In the rows, zero is written as 128.
The rows of A fall into a few groups, and each row is roughly a mix of its group's hidden directions.
A:
[[148 109 115  68 139 136  93 125 117 162 137]
 [161 112 158 136  96 164 153 162 104 135 114]
 [151 108 103 187 152 102 140 152 132 113 127]
 [166 101 141 129 143 118 162 132 164  87 148]
 [ 77  86 114 148 130 141 119 158 121  95 122]
 [ 92 154 133 112 110 125 142  72 136 151 155]
 [146 106 113 170  94 155 135 131 109 117  83]
 [106 106  87 125 109 116 123 166 126 160 168]
 [139 139 125 127 147 130 107 162  63 135 100]
 [117 108 125 164 104 116 175 161 107 141 100]
 [115 112 124  97 166 128 126 101 172  96 155]
 [130 162 166  89 146 134 159 140 125 104 160]
 [121 152 140 119 128 122  67 153 148 132 168]
 [115 152 145 125  84  91 143 152 122 142 170]
 [114 117  91 160  91 125 111  92 164 140 115]
 [ 83 129 139 117 152 132 161 166 110 101 100]
 [144  95 106 103 155 115  97 177 127 143 143]
 [150 145 111 173 168 107 121 170 113 138 124]
 [ 66 159 125 132 134 122  95 159 120 140 131]
 [158 111 116 125 171  89 103 120  87 138 121]
 [161 129 123 149  70  94 114 121 114 137 101]
 [172 170 118  97 135 116 147 141  95 116 151]
 [127 120 128  95 147 114 113 139  81 178 150]
 [115 149 128 143 135 107 136 187  85 135 150]
 [141 128 124 162 102  81  95  99 131 149 152]
 [139 128 140 133 103  87 175 152 121 137 171]
 [149 108 122 129  78 152 103 113  96 160 108]
 [126 131 111 119  99  85 118 115 142 163 177]
 [186 114 120 105 143 132 101 151 140  95 110]
 [111 105 122 118 141 138 107 148  57 117 134]
 [100 153 107  91 154 173 132 105 124 107 110]
 [113 116 129 139  77 117 174 118 114 145  92]
 [152 110 111 155 146 162  87 135 173 123 128]
 [113  97 123 163  98 114 121 100 157 173 131]
 [107 114 138 136  93 102 157 132 173  90 113]
 [133 128 174  92 105 144 164 148 158 137 147]
 [113 117 101 163 106 116  67 136 136 111 115]
 [170 147 125 131 154 160 101 122 146 172 147]
 [118 106 102  92 105 131 134 168 154 169 140]
 [118 111 153 134 188  87 128 112 149 133 142]
 [ 71 133 133 134 105 140 126 170 111 146 100]
 [160  91 136 125 170 156 137 128 115 165 104]
 [ 72 129 134 151 106 133 158 150 143 151 158]
 [ 65 131 119 137 107 108  93 140 139 102 122]
 [114 156 130 124  81 168 139  86 117 132 106]
 [119 111 141 121 166 121 186 139 129 107 164]
 [ 75 106 137 120  96 118 107 157 123  90 130]
 [147 131 156  94  92 136 107 112 161 140 169]
 [188 154 125 136 110 104 109  98 143 151 131]
 [143 105 129 122  79 153  84 131 128 118  92]
 [ 84  92 127 128 135 119 137 125 151 174 162]
 [133  96 135 148 120 128 114 113 129 200 122]
 [173 116  88 128 148 151 148 113 108 155 100]
 [149 136 127 110 151 121 181  74 131 133 140]
 [146  91 139 157 106 111 159 178 121 112 128]
 [112 146 164 161 131 143 150 142  80 134  97]
 [115 127 114 106 137 160 149  75 167 151 135]
 [139 132 146 148 151 125 132 199 119 102 119]
 [167 142 120 121 122 153 106 149  95 101  83]
 [101 136 167 111 173 121 130 128 176 122 143]
 [117 156 149 135 144 157 120 111 143  91  75]
 [106 128 129  92 122 157 131 132 128 195 130]
 [151 100  93 155 131 116 172  96 152 111 133]
 [113 158 110 101 156 143 102  70 128 133 122]
 [106 139 164  99  74 111 130 138 139 141 158]
 [133 171 126 155 112 131 158  82 122  92 126]
 [ 78 135 100 141  93 131 138 119 105 166 146]
 [116 112 130 146  97  87 178 126 146 100 113]
 [ 95 120 160  73 127 148 131 138 109 116 159]
 [130 104  88 107 142  97 119  99 140 159 166]
 [102 179 115  82 117 125 127 140 115 104 153]
 [ 91 143 186 146 126 125  93 127 103 139 124]
 [101 153 187 131 127 134 155  98 127 140 153]
 [ 84 153 135  84 140 121 135 107 132 125 173]
 [143 142 157 130  94 149 158 171  90 138 139]
 [177 121  82 124  92 127 111 123  97 121 120]
 [ 94 152 106 125 148 120  97 115  78  99 117]
 [131 103 141 130 131 105 158 101 175 134 173]
 [180 111  96 129 149 101  95 127 104 146 130]
 [ 67 126 147 101  96 142 150 139 116 129 107]
 [180 119  77 142 105 117 142 119 133 155 124]
 [ 98 165 189 114 140 138 123 121 121 107 143]
 [112 107 154 121 125  93 132 184 136 105 157]
 [134 109  79 127 105 126 140 100 179 143 138]
 [123 151 119 148 144 143  87 139 152 174 163]
 [ 84 160 164 132 149 121 144  99 101 152 131]
 [107 119 102 172 153 131 178 122 126 159 128]
 [129 111 106 110 154  86 113 160 137 142 175]
 [136 111  89 118  88 148 119 109 179 113 130]
 [ 82 137 105 141 137 132  64 134 124 129 138]
 [151  69 126 156 100 154 142 143 131 141 108]
 [137 126 153 102 161 129 128 179 102  90 132]
 [ 72 131 143 119 151 113  84 127 103 108 135]
 [118 109 164 129 164 172 121  97 155 133 105]
 [122 120 107 128  84 127 181 167 148 129 132]
 [134 148 152 139 141 127 105 163  82  90 103]
 [188 103 137 139 131 128 127 142  85 125 102]
 [138 181 130 115 138 103 125 165  96 106 151]
 [157 139  89  97 118 134 102 172 105 144 112]
 [127 146 194 147 108 154 134 126 131 159 117]
 [133 105 104  78 126 126 104  98 148 160 155]
 [107 145 132  98 167 134 112 134  76 136 158]
 [160 119 152  85 137 135 121  71 138 141 127]
 [161 146 146 154  97 125 158 123  74 123 121]
 [133 159 128 149 151 116 123  94  72 101 122]
 [118 145 177 144 102 142 156 157 100 156 117]
 [ 83 117 186 136 160 132 130 107 119 130 137]
 [166 111  92 154 118 120 151  88 163 123 129]
 [127 173 114 130 192 128 118 115 145 141 138]
 [ 82 120 166 129 128 159 150 162 142 156 136]
 [187 141 108 143 139 134 113 109 104 150  94]
 [147 156 122 165 123 123 131 150  84  93  97]
 [151 132  89 162 132 100 126  84 119 121  94]
 [126 119 184  93 156 160 129 116 147 145 114]
 [113 143 166  86 113 146 148 131 179 124 132]
 [154 154 118  69 109 127 116 117 144 123 165]]

One row of each group comes first, with its name. Which group is each row after those in?
[148 122 149  99 164 168 108 149 156 113 156] => (47)
[ 81 157 128 107 121 113 125 103 149  95 164] => (126)
[177 109  98 118 142  89 106  95 125 118 133] => (83)

[ 89 151 151  67 134 139 132 112 115 112 121] => (47)
[187 132 109 153 128  96 146  95 119 132 114] => (47)
[ 97 162 109 127 138 127 114 156 172  87 133] => (83)
[130 160  90 128  73 154 123 111 118 109 111] => (83)
[130 148 188 150 110 127 114 143  97 160 123] => (126)
[132 127 147 132 124 124 148 201 121 132 160] => (83)
[141  90 136 182 112 110 165 148 120 135 141] => (83)
[175 136 155 111 136 129 128  71 127 111 108] => (83)
[149 181 153 117 138  98 140 100 105 107 145] => (83)
[102 165 128 160 137 117 131  85  96 116  97] => (83)
[ 90 114 171 122 149 124 168 116 121 151 158] => (126)
